In the data rows, zero lies at 4.5, halfway between 4 and 5.
Some points, one per row:
[3 3 6 5 6 6 8 3 7 7 7 2 4 8]
[3 5 5 3 4 5 7 5 5 5 5 3 6 6]
[4 5 3 4 5 5 3 3 3 5 5 4 3 6]
[1 5 4 4 3 3 4 4 2 4 5 7 5 4]
[2 5 5 2 4 4 3 2 2 4 3 7 5 3]
[5 3 7 2 3 4 4 3 4 2 8 3 6 2]
[4 5 5 3 3 4 6 6 3 5 4 5 7 5]
[6 4 4 4 4 3 8 5 4 5 6 5 5 6]
[5 5 4 5 6 5 2 3 6 4 7 4 3 3]
[5 2 6 4 6 5 8 4 7 6 8 3 5 4]
[1 5 6 2 3 5 5 3 1 6 3 9 5 2]
[7 7 6 3 6 4 5 5 4 4 0 5 5 5]
[4 5 3 2 2 2 7 5 3 4 6 4 7 6]
[2 4 4 4 5 3 3 4 1 4 7 7 5 5]
[3 5 4 3 5 3 5 2 2 6 5 7 6 4]
[8 4 6 2 4 4 6 7 5 1 2 5 6 2]
[4 1 6 4 7 6 5 4 9 6 6 6 2 3]
[5 1 4 5 6 5 9 5 9 5 8 2 4 5]
[3 3 5 5 5 5 7 6 6 7 6 4 4 7]
[4 6 3 4 4 5 3 3 2 6 6 5 4 6]
[7 7 5 4 7 6 4 4 4 3 2 6 3 4]
[5 6 2 5 6 6 1 3 2 6 4 3 2 8]
[1 6 1 8 0 6 1 4 2 8 5 4 2 7]
[0 5 7 5 3 6 5 2 2 5 4 6 5 4]
[2 4 3 4 3 2 4 2 1 7 8 6 4 6]
[4 6 4 5 5 7 1 4 5 4 3 4 3 7]
[1 4 6 4 4 4 5 4 2 4 6 7 5 3]
[4 5 6 1 3 7 8 7 3 5 6 3 8 6]
[5 5 3 4 6 7 1 4 6 3 5 2 3 5]
[7 3 6 1 4 6 5 5 6 3 4 8 5 2]
[5 3 6 2 4 4 5 6 4 3 4 4 7 4]
[8 6 5 4 7 7 4 6 5 4 1 4 3 5]
[3 1 4 7 6 5 6 3 7 7 6 2 2 6]
[6 5 5 4 5 4 4 4 3 3 2 5 4 3]
[5 7 3 6 2 5 2 5 4 5 1 8 3 3]
[5 4 3 4 6 6 4 4 5 4 4 3 4 6]
[4 3 7 3 4 6 7 5 5 4 4 2 5 5]
[5 5 4 4 4 4 5 5 4 5 6 4 5 6]
[4 3 4 6 6 4 5 5 8 7 5 3 5 7]
[5 5 3 4 3 3 6 5 3 4 6 4 7 7]
[4 2 6 6 6 9 6 4 8 7 8 2 4 6]
[4 3 5 3 3 4 7 4 3 3 7 4 6 2]
[3 4 4 2 4 4 6 4 1 6 7 5 7 6]
[3 6 7 5 4 6 5 5 6 1 3 6 5 6]
[4 6 6 3 4 2 3 2 3 4 2 8 4 2]
[1 6 3 4 3 3 4 1 0 7 6 6 7 7]
[7 6 5 4 7 5 4 7 6 0 1 2 4 4]
[5 8 6 6 5 7 4 5 4 2 1 2 4 7]
[5 3 6 3 5 5 6 4 7 5 4 4 5 3]
[4 4 6 3 5 6 7 7 4 3 3 4 6 4]
[4 5 4 5 6 7 2 3 4 4 6 3 1 4]
[0 4 3 4 3 2 3 2 0 7 7 7 5 6]
[4 4 6 4 4 4 8 7 6 4 5 4 8 6]
[7 5 5 5 6 6 3 4 5 3 0 5 3 5]
[3 5 5 2 4 2 4 3 2 6 3 8 6 2]
[3 4 4 5 4 4 4 3 2 6 5 5 3 5]
[6 3 3 4 5 4 5 5 5 4 6 4 6 5]
[4 4 4 5 6 5 4 4 5 3 6 6 4 3]
[5 4 4 5 4 4 3 3 6 4 3 6 3 3]
[1 5 1 5 1 5 1 4 3 6 3 5 2 6]
[4 4 5 3 3 5 6 6 4 4 8 3 6 4]
[6 6 3 5 6 5 2 4 4 4 3 5 2 6]
[5 5 5 3 7 9 5 6 4 4 4 4 3 4]
[3 3 4 6 4 4 5 5 7 6 7 3 3 7]
[4 7 6 4 5 5 2 4 6 2 4 8 3 1]
[5 5 4 5 5 5 3 4 3 5 4 4 4 6]
[6 6 3 3 3 3 6 5 2 5 6 3 8 7]
[4 5 8 3 4 6 7 7 6 2 3 2 7 6]
[4 6 6 4 5 6 5 6 3 4 7 6 4 5]
[6 7 6 3 7 7 2 4 6 4 1 5 3 5]
[5 0 5 7 5 5 6 4 9 4 8 0 4 5]
[5 2 3 4 5 5 6 4 5 8 9 4 4 7]
[9 5 5 3 6 4 5 5 7 2 1 6 3 3]
[5 7 6 8 5 4 5 7 7 5 0 5 6 6]
[3 7 5 5 5 2 4 6 3 2 5 6 7 6]
[5 6 7 3 4 6 7 6 5 3 2 5 8 5]
[5 4 5 2 5 4 5 5 3 5 4 7 7 4]
[4 5 3 7 4 4 3 5 5 5 6 5 4 2]
[6 5 3 6 6 4 4 3 5 2 4 3 3 4]
[3 5 3 6 4 6 3 6 4 5 3 4 3 5]
[5 1 6 4 7 5 5 2 9 7 6 6 2 3]
[5 4 6 4 2 4 7 6 5 2 4 4 7 3]
[4 5 4 3 5 4 5 5 3 5 6 6 7 5]
[6 5 7 6 4 4 4 5 6 3 0 5 7 5]
[5 5 4 4 4 4 4 3 4 5 5 3 4 6]
[5 5 6 4 4 6 7 6 5 4 4 2 5 5]
[4 6 3 7 2 4 1 6 5 5 0 6 2 3]
[1 5 4 3 2 2 4 2 1 7 6 7 5 6]
[5 5 4 5 3 4 3 5 4 5 3 7 1 2]
[5 6 4 5 5 8 4 5 4 5 3 4 1 5]
[3 3 3 6 4 4 5 4 6 8 7 4 3 5]
[4 4 6 2 4 3 4 4 3 4 3 8 5 1]
[3 4 7 4 5 6 6 5 6 4 5 4 5 5]
[6 2 5 5 7 8 2 3 6 4 6 2 2 5]
[4 6 7 3 5 4 4 5 6 3 4 7 5 2]
[5 5 6 4 7 9 4 4 4 3 2 3 3 6]
[7 8 5 4 6 4 6 5 2 4 2 7 5 3]
[0 6 6 5 2 4 6 4 2 4 4 6 7 5]
[7 2 6 5 7 4 6 5 9 6 3 4 5 6]
[4 5 4 4 5 4 3 3 5 4 6 5 4 2]
[4 7 6 6 5 4 5 5 3 4 5 6 5 4]
[6 6 7 3 4 4 7 7 5 2 2 2 8 7]
[6 5 5 6 5 7 5 4 4 4 2 2 2 7]
[5 5 6 4 4 5 6 6 5 3 3 2 6 6]
[5 4 4 8 4 0 3 4 8 4 6 2 7 4]
[2 3 3 7 4 4 5 1 7 8 8 2 2 7]
[7 6 7 1 3 4 8 6 4 3 3 5 8 5]
[5 3 4 4 5 3 5 5 6 3 6 2 7 4]
[3 3 5 6 4 5 6 4 7 5 5 4 3 5]
[8 6 5 3 7 4 4 3 6 3 0 7 2 2]
[6 4 3 5 6 2 4 4 4 5 5 5 6 2]
[5 4 4 7 4 1 2 3 6 5 6 3 5 5]
[5 5 7 3 4 4 8 7 6 2 3 5 7 6]
[4 5 6 7 3 2 3 5 6 4 0 6 5 2]
[6 2 5 6 6 4 5 3 9 4 4 4 4 4]
[7 5 5 3 6 4 3 5 6 2 0 4 3 3]
[2 5 4 5 5 4 2 4 4 4 7 6 4 6]
[6 5 3 5 5 8 3 5 5 3 1 3 3 6]
[5 6 4 4 3 5 3 6 5 6 2 7 1 2]
[5 5 3 6 4 1 6 4 3 6 6 5 5 3]
[0 5 1 8 3 5 0 4 3 5 5 6 1 5]
[4 5 3 4 3 4 4 5 3 5 6 6 5 5]
[5 5 3 2 4 5 6 4 3 5 7 4 6 6]
[4 6 6 4 6 6 6 5 4 4 5 5 5 6]
[5 3 5 5 6 5 4 3 7 5 5 5 2 4]
[4 4 6 1 4 3 6 6 2 4 2 7 7 4]
[1 4 2 6 3 5 2 6 4 6 5 5 3 4]
[4 5 4 5 3 5 3 4 5 3 4 5 3 3]
[3 5 6 1 4 1 7 3 1 5 3 9 6 2]
[2 4 4 4 4 3 5 4 2 3 6 4 6 3]
[4 6 4 6 4 6 2 7 5 5 1 7 2 2]
[7 4 8 0 4 5 7 6 5 2 4 5 6 4]
[5 6 5 6 6 7 6 7 6 4 2 4 4 7]
[4 5 6 2 4 4 5 5 3 4 3 7 5 2]
Then 12 other points, each followed by its number:
[5 2 5 4 6 5 5 3 6 5 5 4 3 6] 0
[1 5 2 4 2 2 5 5 0 8 6 8 7 5] 1
[3 4 6 8 5 5 1 5 4 1 7 5 4 3] 2
[7 5 6 6 5 4 5 5 6 5 3 3 6 5] 3
[4 6 4 4 5 5 3 4 4 6 5 5 3 7] 4
[4 5 4 3 3 6 4 5 4 5 4 6 4 3] 5
[4 4 5 4 8 7 3 3 4 4 6 4 2 5] 6
[6 3 5 5 6 6 3 4 6 3 3 2 2 5] 7
[6 4 3 8 5 1 5 5 6 6 8 4 4 4] 8
[6 5 3 6 6 6 2 3 4 4 5 4 2 5] 9
[6 7 5 5 6 7 5 6 5 3 1 1 4 8] 10
[4 8 3 9 3 0 2 6 5 5 1 6 7 6] 11
Which three of these numbered points are nearest to each point below, looking only along the 5 directions in which the first points spread most? Their numbers follow each, nearest first.
[0 4 4 3 3 3 3 1 0 9 7 6 6 6] > 1 4 5
[7 4 5 4 7 6 4 4 7 3 3 4 3 5] > 7 0 3
[5 5 5 5 2 5 7 7 5 3 4 3 5 4] > 3 5 0
[5 6 1 4 4 5 5 5 3 6 5 5 3 7] > 4 5 9
[3 5 3 5 4 6 3 4 2 5 5 4 3 6] > 4 9 5
[5 6 4 8 3 0 3 5 3 7 1 4 7 6] > 11 2 3
[5 6 2 5 3 6 3 4 3 6 5 5 4 7] > 4 9 2
[5 6 2 4 5 6 2 3 3 6 5 5 4 8] > 4 9 5
[5 6 5 8 3 1 3 7 3 7 0 5 6 6] > 11 3 2
[4 6 3 5 4 5 4 3 3 6 6 6 3 6] > 4 5 2
[5 7 5 1 3 4 6 4 4 5 6 6 6 3] > 5 2 4
[4 4 4 5 7 7 3 3 4 4 6 4 2 5] > 6 9 4
[5 4 2 5 6 6 0 2 4 5 3 4 0 5] > 9 6 4
[5 3 3 8 4 0 3 5 8 4 8 4 7 2] > 8 2 3
[6 3 1 8 6 1 4 5 7 5 9 3 6 1] > 8 2 0
[5 4 6 5 3 4 8 8 5 3 4 3 7 6] > 3 10 0
[4 2 4 5 5 5 6 5 6 5 7 3 3 5] > 0 8 2
[6 6 6 6 4 8 6 5 5 1 1 2 3 7] > 10 7 3
[3 6 4 9 4 2 3 5 4 7 1 5 6 5] > 11 2 4
[6 8 5 6 6 7 5 5 4 3 2 2 3 7] > 10 7 3
[4 4 4 5 6 7 4 3 5 7 6 4 2 6] > 6 9 0
[5 5 2 6 6 2 2 4 4 7 5 7 5 5] > 2 5 4
[6 5 5 5 6 7 4 4 5 2 3 1 3 4] > 7 3 10
[3 6 3 7 0 4 2 5 5 2 0 7 4 2] > 11 2 5
[3 5 4 7 2 5 3 6 5 4 5 6 2 3] > 2 9 4
[5 4 1 8 4 0 5 5 5 6 9 5 6 5] > 8 2 0
[5 7 6 6 7 8 5 6 5 3 1 3 4 6] > 10 7 3
[6 4 5 4 3 4 7 7 6 2 5 3 8 4] > 3 0 5
[5 7 1 4 6 5 3 3 2 5 6 6 2 8] > 4 9 5
[6 5 4 6 6 7 2 3 4 4 5 4 2 5] > 9 6 4
[6 7 5 6 6 6 5 5 4 4 2 2 3 7] > 10 7 3
[7 4 3 4 6 7 4 5 5 4 4 2 3 4] > 7 0 9
[5 4 4 7 4 4 2 4 4 5 3 5 4 3] > 2 9 5
[5 2 4 5 7 5 6 5 7 6 7 3 3 6] > 0 7 6
[5 6 3 7 3 4 4 7 4 5 0 6 5 5] > 11 3 2
[6 7 5 5 5 7 7 6 5 4 2 3 4 7] > 10 3 7
[4 4 5 8 6 2 1 5 5 6 2 6 4 2] > 2 9 5
[4 7 5 5 5 5 4 6 3 4 6 8 4 4] > 5 4 2
[5 1 5 4 6 6 6 4 8 5 8 2 4 5] > 0 6 7
[5 6 6 0 5 5 7 3 4 6 5 8 8 2] > 5 0 2
[6 5 3 5 5 6 3 4 5 4 5 3 1 4] > 9 7 6
[1 4 4 4 2 2 5 4 0 7 7 6 5 4] > 1 5 4
[3 5 3 4 3 5 3 3 2 6 6 4 5 7] > 4 5 2
[3 6 4 2 4 3 4 3 2 5 4 7 5 3] > 5 2 1
[4 4 4 9 3 0 4 4 6 4 6 2 6 2] > 8 2 3
[6 5 5 5 7 7 3 3 5 4 6 2 1 5] > 6 7 9
[4 6 2 4 5 4 3 4 1 6 4 5 3 7] > 4 5 9
[5 2 5 4 5 6 7 5 5 6 7 3 5 6] > 0 6 3
[5 5 6 2 5 5 4 4 4 4 3 5 5 3] > 5 2 3
[6 5 4 4 7 7 1 3 5 4 6 3 3 6] > 6 9 7
[4 5 4 5 4 5 4 4 3 5 4 4 4 7] > 4 5 2
[4 4 3 6 5 3 3 4 5 5 3 5 6 5] > 2 5 3
[4 5 3 8 1 3 2 5 5 3 1 6 3 2] > 11 2 5
[4 5 6 2 4 4 5 3 3 2 3 7 6 1] > 5 2 3
[2 5 5 2 4 4 5 3 2 5 4 9 4 2] > 5 2 1
[7 5 0 6 7 0 3 3 6 7 8 5 8 5] > 8 2 0
[5 5 3 6 4 6 2 3 4 4 5 4 2 4] > 9 2 4
[5 6 3 4 6 7 3 2 3 7 5 5 1 7] > 6 4 9
[5 4 4 8 4 1 3 3 7 5 9 3 4 1] > 8 2 0
[4 5 5 8 4 2 2 6 6 6 3 5 3 3] > 2 8 9
[6 7 6 6 5 6 5 7 6 2 2 2 4 7] > 10 3 7
[4 5 4 5 4 6 4 5 3 4 5 2 3 7] > 4 9 0
[3 4 5 3 4 4 6 4 2 5 4 9 6 2] > 5 1 2
[4 6 5 8 4 2 1 6 6 4 1 5 5 2] > 11 2 3
[7 6 5 6 6 8 4 6 6 3 2 3 2 4] > 7 10 9
[8 5 4 4 9 6 4 4 5 4 2 5 2 5] > 7 9 6
[5 3 6 3 5 5 5 3 7 4 6 4 5 4] > 0 3 2
[5 4 3 5 6 7 2 4 4 3 5 3 0 4] > 9 6 7
[3 4 4 6 1 6 4 6 5 4 4 4 3 2] > 2 5 4
[5 3 5 3 6 4 5 3 7 7 6 5 4 5] > 0 2 6
[4 6 7 5 6 8 4 4 6 4 2 3 2 5] > 7 9 6
[4 0 4 5 7 6 7 3 8 5 9 2 3 6] > 0 8 6
[5 6 2 5 5 4 3 4 2 5 4 3 3 7] > 4 9 2
[7 5 7 7 4 2 6 6 7 5 4 3 7 4] > 3 8 2
[6 6 6 5 5 7 6 5 5 3 1 2 3 6] > 10 7 3
[4 6 2 5 6 7 0 1 4 5 4 3 2 6] > 9 4 6
[5 6 4 5 4 4 3 3 2 5 3 3 3 8] > 4 9 5
[5 6 7 7 4 4 5 6 7 3 0 5 6 4] > 3 7 2
[0 5 3 2 3 3 4 2 0 9 6 8 6 5] > 1 5 4
[6 4 3 6 5 4 1 2 6 5 6 4 4 3] > 2 9 8
[7 7 4 4 5 7 5 5 3 5 3 2 5 7] > 10 4 3
[3 1 6 6 7 7 8 3 9 6 7 3 3 6] > 0 6 7
[6 4 5 4 3 5 6 7 5 2 5 3 5 4] > 3 0 5
[4 4 6 5 4 5 5 6 5 3 3 4 6 6] > 3 5 4
[5 3 3 7 5 2 6 5 6 7 8 4 4 6] > 8 0 2
[6 5 4 5 6 7 3 4 6 3 4 3 2 5] > 7 9 6
[1 3 4 4 1 3 4 3 0 7 7 7 6 4] > 1 5 4
[5 4 6 4 3 5 7 7 5 3 4 4 7 5] > 3 5 0
[0 4 1 2 2 3 3 2 0 8 6 8 5 5] > 1 5 4
[0 5 3 4 4 1 6 5 1 5 5 8 7 6] > 1 5 4
[3 5 5 2 4 3 5 4 3 4 3 7 7 3] > 5 2 1
[5 6 2 6 4 5 2 5 2 6 5 4 3 7] > 4 9 2
[5 5 6 0 5 4 6 6 4 4 3 7 5 1] > 5 3 2
[7 5 3 5 7 6 4 4 5 4 5 2 3 5] > 7 0 9
[6 3 5 3 5 5 5 4 6 3 8 3 5 3] > 0 3 2
[4 5 4 8 5 3 0 5 4 6 0 7 6 4] > 11 2 5
[4 6 2 6 5 5 0 4 4 3 3 3 2 5] > 9 4 2
[5 4 6 3 4 5 8 7 5 1 4 3 8 6] > 3 10 0
[3 4 4 7 3 4 2 6 4 5 3 6 5 4] > 2 5 4
[6 6 4 6 3 1 4 6 4 6 2 4 7 5] > 11 3 2
[5 6 5 6 5 7 4 5 5 5 0 4 3 7] > 10 7 9
[4 3 4 2 4 5 4 5 2 6 5 3 5 8] > 4 5 0
[5 6 3 6 2 7 3 6 5 6 2 6 0 3] > 9 2 4
[5 7 4 5 4 7 2 2 6 3 4 3 3 4] > 9 7 2
[3 3 6 6 5 6 7 5 7 5 7 5 4 8] > 0 3 4
[5 7 6 6 4 7 5 6 5 2 2 3 3 5] > 10 3 7
[6 5 5 7 4 2 2 6 5 3 0 6 5 2] > 11 2 3
[4 6 6 5 6 9 5 6 5 4 4 3 3 7] > 10 7 6
[5 5 6 6 5 3 5 7 4 1 6 4 6 3] > 3 5 2
[8 5 3 5 6 5 3 5 5 3 4 4 3 4] > 7 9 2
[4 4 4 2 4 4 4 4 4 3 4 6 5 4] > 5 2 4
[5 7 6 8 3 3 5 8 5 5 0 4 7 5] > 11 3 10
[3 5 5 7 1 4 2 5 3 5 1 6 5 4] > 11 2 5
[1 4 3 4 2 3 4 3 0 6 6 6 5 5] > 1 4 5
[5 2 5 4 6 4 6 4 6 4 6 3 4 3] > 0 3 2
[6 6 4 6 3 2 4 5 6 4 0 9 6 0] > 11 2 5
[8 6 5 4 7 7 4 6 6 4 1 6 3 2] > 7 5 3
[2 1 5 5 6 6 5 3 8 5 8 3 3 5] > 0 6 8
[0 5 4 5 3 3 5 3 0 9 8 8 5 4] > 1 5 4
[4 7 4 5 4 7 4 5 5 4 4 4 1 4] > 9 4 7
[5 5 5 5 6 8 4 5 5 2 2 3 3 7] > 10 7 9
[6 6 3 3 6 6 2 5 2 6 5 4 2 8] > 4 9 6
[6 6 6 2 3 4 9 8 5 4 4 3 8 6] > 3 10 5
[0 3 4 4 1 2 4 3 0 6 7 5 6 4] > 1 5 4
[0 5 3 5 2 3 3 2 0 6 6 5 6 6] > 1 4 5
[6 4 6 2 4 6 4 5 4 4 4 6 5 5] > 5 4 0
[7 5 4 3 4 1 5 6 5 3 3 4 7 4] > 3 5 2
[8 6 5 4 8 6 3 5 6 4 2 6 3 3] > 7 9 5
[0 5 4 4 2 1 5 3 1 7 5 7 5 5] > 1 5 4
[5 5 6 4 4 6 6 7 5 3 3 4 6 5] > 3 5 10
[7 4 4 6 6 6 3 4 6 3 3 5 4 4] > 7 2 9
[5 6 5 6 6 8 4 3 6 2 0 3 2 8] > 10 7 9
[0 6 2 3 3 2 4 3 0 8 6 8 4 5] > 1 5 4
[0 5 3 3 2 1 5 1 0 8 7 7 6 6] > 1 5 4
[1 4 3 4 2 2 4 5 0 7 6 4 7 5] > 1 4 5
[7 4 5 6 7 6 1 3 5 2 5 2 2 4] > 7 9 6
[7 5 4 6 7 5 1 3 5 2 4 1 3 5] > 7 9 2
[5 4 4 7 4 1 4 5 6 5 7 4 6 4] > 8 2 3
[6 5 3 6 7 6 2 3 4 4 6 4 2 3] > 9 6 2
[5 4 3 6 5 0 4 4 6 4 8 4 6 2] > 8 2 3
[1 6 0 7 1 5 3 6 2 7 5 6 2 6] > 4 2 1
[4 5 4 3 4 5 4 3 3 5 6 4 5 7] > 4 5 0
[5 5 3 6 5 4 2 3 4 5 5 5 4 5] > 2 4 9
[3 6 5 4 5 4 4 3 2 5 3 7 5 3] > 5 2 4
[3 3 5 5 5 5 7 5 7 5 8 3 3 5] > 0 8 6
[0 4 3 5 2 2 3 3 0 7 5 4 6 7] > 1 4 5
[5 0 5 5 6 7 9 5 7 7 8 2 5 6] > 0 8 6
[2 4 3 7 0 4 1 5 4 6 5 5 1 2] > 2 9 4
[2 5 6 4 4 4 5 4 3 4 3 6 6 3] > 5 2 4
[7 4 5 6 7 5 2 3 5 4 5 1 3 6] > 7 9 0
[5 7 3 6 5 5 4 5 4 5 1 3 4 7] > 10 4 9
[0 5 3 4 2 1 3 2 0 7 5 7 4 6] > 1 4 5
[0 4 4 4 3 2 4 3 2 7 8 6 5 5] > 1 4 5
[0 4 4 5 2 2 2 2 0 6 5 8 4 4] > 1 5 4
[1 3 4 3 4 2 5 3 0 5 7 6 6 4] > 1 5 4
[6 4 5 3 4 4 8 8 5 3 6 3 7 4] > 3 0 5
[0 4 3 3 5 2 1 0 0 5 8 7 5 6] > 1 4 5
[4 3 5 7 6 3 4 6 6 6 3 5 4 4] > 2 3 8
[5 4 5 7 4 3 2 6 6 4 2 5 4 2] > 2 3 5
[4 5 3 5 5 5 3 2 1 7 7 5 1 6] > 4 9 6
[7 5 4 5 6 2 4 4 5 5 5 5 5 3] > 2 5 3
[5 6 6 5 6 8 4 3 5 2 3 2 1 6] > 7 9 6
[6 4 5 7 5 1 2 3 6 5 2 8 4 0] > 2 5 8
[8 5 4 4 7 6 3 6 5 5 1 6 3 5] > 7 9 5
[5 6 5 5 4 8 5 5 4 3 3 3 4 5] > 10 4 7
[4 6 6 4 5 7 6 6 5 4 3 3 4 6] > 10 3 7
[0 2 4 3 3 3 4 3 0 5 5 5 6 4] > 1 5 4
[1 5 3 6 2 4 5 4 0 8 7 7 4 3] > 1 4 5
[5 2 3 8 6 3 2 3 7 4 8 2 5 2] > 8 2 0
[3 5 6 4 4 5 4 4 3 5 3 7 3 3] > 5 2 4
[4 6 3 4 5 6 3 3 4 4 5 3 3 7] > 4 9 6
[5 6 6 5 4 7 6 6 5 3 2 3 5 6] > 10 3 7
[4 4 5 6 5 7 4 3 6 3 4 0 1 6] > 7 9 0
[1 5 4 4 2 3 4 3 1 5 6 4 7 6] > 1 4 5
[0 3 4 5 3 3 4 2 0 4 7 5 5 3] > 1 5 4
[5 4 3 6 5 5 2 4 4 3 4 3 2 5] > 9 2 4
[8 4 3 6 4 2 4 5 5 5 3 7 5 2] > 2 5 3
[0 3 4 4 2 3 5 4 1 4 6 5 7 3] > 1 5 4
[3 5 4 6 1 6 4 5 5 4 3 5 3 2] > 2 5 4
[6 5 2 8 3 0 5 4 4 7 7 3 5 4] > 8 2 3
[5 5 6 3 4 7 7 6 5 3 2 3 7 7] > 10 3 5
[2 5 3 4 4 5 4 4 1 7 4 4 5 6] > 4 5 2
[1 3 5 5 2 3 5 3 0 5 7 7 5 3] > 1 5 4
[4 5 7 4 3 6 9 6 5 2 3 3 8 5] > 3 10 5
[4 3 7 4 7 6 6 4 8 5 5 4 5 5] > 0 7 3
[5 4 6 2 4 5 3 4 4 3 5 4 6 2] > 5 2 0
[5 6 4 6 4 5 3 3 6 4 5 5 2 3] > 2 9 5
[5 4 4 5 6 6 3 3 5 4 5 3 2 4] > 9 6 0
[0 2 5 4 3 2 4 4 1 5 7 6 6 3] > 1 5 2
[0 5 5 5 3 2 7 5 2 6 5 7 6 5] > 1 5 4
[5 6 3 6 5 5 3 3 2 5 5 2 2 8] > 4 9 2
[1 4 3 3 3 3 5 3 1 7 7 7 5 3] > 1 5 4
[5 6 5 4 6 5 4 3 3 3 2 6 4 4] > 5 2 4
[7 4 2 9 4 0 5 5 6 3 7 2 7 3] > 8 3 2
[0 4 4 3 3 3 6 4 1 4 8 5 6 3] > 1 5 4
[4 4 7 4 4 6 7 6 6 2 3 3 6 6] > 3 10 0
[6 4 1 7 4 1 3 4 4 8 7 3 7 6] > 8 2 4
[5 6 3 6 5 5 1 3 4 3 3 5 1 4] > 9 2 4
[2 6 6 3 5 4 4 3 1 4 3 7 5 4] > 5 4 2
[7 6 4 3 6 7 3 4 6 3 1 5 4 4] > 7 5 9
[6 4 4 5 6 5 3 3 5 2 4 3 3 4] > 7 9 2
[6 6 1 7 4 0 4 3 5 9 9 5 6 4] > 8 2 1
[4 3 6 4 5 7 6 4 6 6 7 3 5 6] > 0 6 4
[3 2 6 6 6 6 8 5 8 6 9 1 2 4] > 0 8 6
[4 6 4 5 4 5 3 2 3 6 5 5 2 5] > 4 9 2
[4 5 3 5 4 5 3 4 5 3 4 4 3 4] > 2 9 4
[5 2 6 3 9 5 8 4 9 7 7 6 4 3] > 0 6 7
[6 5 5 5 6 6 4 5 5 3 6 2 1 5] > 7 0 9
[4 4 5 1 4 4 6 4 3 5 5 6 6 4] > 5 4 0
[6 2 2 8 5 3 1 2 7 5 8 2 5 3] > 8 2 0
[6 5 3 8 5 0 5 4 5 6 6 4 6 6] > 8 2 3
[1 4 4 3 3 3 4 2 1 5 8 6 5 4] > 1 5 4
[6 4 3 5 7 6 3 4 6 3 5 3 1 3] > 7 9 6
[6 5 4 5 5 7 3 5 4 2 3 2 3 5] > 7 9 10
[9 7 4 4 8 6 4 5 4 3 1 6 2 3] > 7 5 9
[1 5 2 5 2 2 4 4 1 5 4 7 4 5] > 1 5 4
[5 4 4 7 5 3 5 4 7 7 6 4 6 5] > 8 2 0
[4 3 3 6 6 2 3 3 7 6 9 3 4 2] > 8 2 0
[5 7 2 4 6 5 2 4 3 6 6 4 2 6] > 4 9 6
[3 4 7 5 5 5 5 4 6 3 7 4 4 4] > 0 2 5
[0 4 5 4 2 3 6 6 1 5 3 6 7 6] > 1 5 4
[8 4 4 6 5 2 3 3 7 5 5 6 4 0] > 2 8 5
[3 5 4 7 3 8 2 5 4 4 3 3 2 5] > 9 4 2
[5 6 4 6 5 7 2 3 2 5 5 3 3 7] > 4 9 6
[3 5 5 5 6 5 4 4 3 5 4 7 4 4] > 5 2 4
[4 5 7 9 4 4 3 5 7 4 0 4 7 6] > 3 11 2
[5 6 6 6 3 4 6 8 5 3 0 4 7 5] > 3 10 11
[4 2 7 4 7 5 9 4 7 9 6 7 3 4] > 0 6 5
[5 2 2 6 5 2 4 3 6 7 8 5 5 2] > 8 2 0
[6 7 2 5 5 5 3 5 3 6 4 3 3 8] > 4 9 2
[5 6 5 2 4 4 6 4 4 5 6 6 6 3] > 5 2 0
[6 6 0 7 4 0 5 4 4 8 8 5 6 5] > 8 2 1
[7 6 6 4 6 7 3 4 5 4 1 5 1 3] > 7 9 6
[3 4 5 4 5 4 5 2 2 5 4 6 5 2] > 5 2 4
[2 4 5 3 2 2 5 4 1 5 6 6 6 4] > 1 5 4
[1 4 2 7 2 8 1 5 5 4 5 3 1 4] > 9 4 2
[7 7 2 4 6 5 3 4 2 5 4 6 3 7] > 4 5 9
[5 4 6 2 5 4 4 5 4 4 3 6 6 3] > 5 2 3
[5 5 7 0 5 4 5 4 5 3 2 7 6 2] > 5 3 2
[6 5 3 8 4 0 3 4 4 9 9 6 5 5] > 8 2 1
[6 5 6 1 4 5 5 5 3 2 2 6 6 2] > 5 3 2
[5 4 4 4 6 6 1 1 5 4 5 3 2 7] > 9 6 4
[5 3 0 6 5 1 2 2 5 7 8 5 6 6] > 8 2 4
[2 7 4 3 4 4 8 5 1 8 6 7 7 5] > 1 5 4
[4 3 3 6 5 2 2 3 4 6 7 6 4 2] > 2 8 5
[2 5 3 6 2 5 2 4 3 5 5 6 3 2] > 2 5 4
[5 4 4 5 6 7 5 5 6 3 4 2 4 6] > 7 0 3
[6 3 4 5 6 6 6 4 8 5 7 2 4 5] > 0 7 3
[6 4 2 6 4 2 5 5 4 7 7 3 7 5] > 8 2 3
[4 4 3 5 6 6 1 1 6 5 6 3 2 7] > 9 6 4
[5 5 4 6 5 1 4 4 4 5 6 6 5 2] > 2 5 8
[7 5 6 0 6 4 4 4 4 3 3 6 6 2] > 5 3 2
[0 4 5 5 3 4 5 4 1 5 6 6 6 3] > 1 5 4
[5 5 7 4 4 5 7 6 5 3 3 2 5 6] > 3 10 0
[0 6 4 7 2 6 4 7 4 5 2 4 3 5] > 4 2 9
[2 5 3 2 3 4 4 3 0 7 5 7 6 4] > 1 5 4
[6 5 6 1 4 3 6 5 4 5 5 7 6 4] > 5 3 2
[4 0 4 4 7 5 6 2 8 5 7 0 2 7] > 0 6 7
[4 2 7 4 7 6 7 3 9 7 5 3 2 6] > 0 7 6
[4 3 4 5 5 5 5 3 6 4 5 2 3 4] > 0 2 7
[6 4 6 3 4 4 6 6 5 3 6 3 8 5] > 3 0 5
[5 5 7 2 4 4 6 4 4 3 3 6 5 3] > 5 3 2
[5 3 6 4 6 4 7 4 8 5 6 5 4 4] > 0 3 8
[6 5 5 4 6 5 3 3 5 5 4 5 2 5] > 9 2 6
[0 6 7 5 2 4 6 3 0 4 4 6 6 5] > 1 5 4
[7 4 4 5 6 5 3 5 6 3 6 2 3 5] > 7 0 3
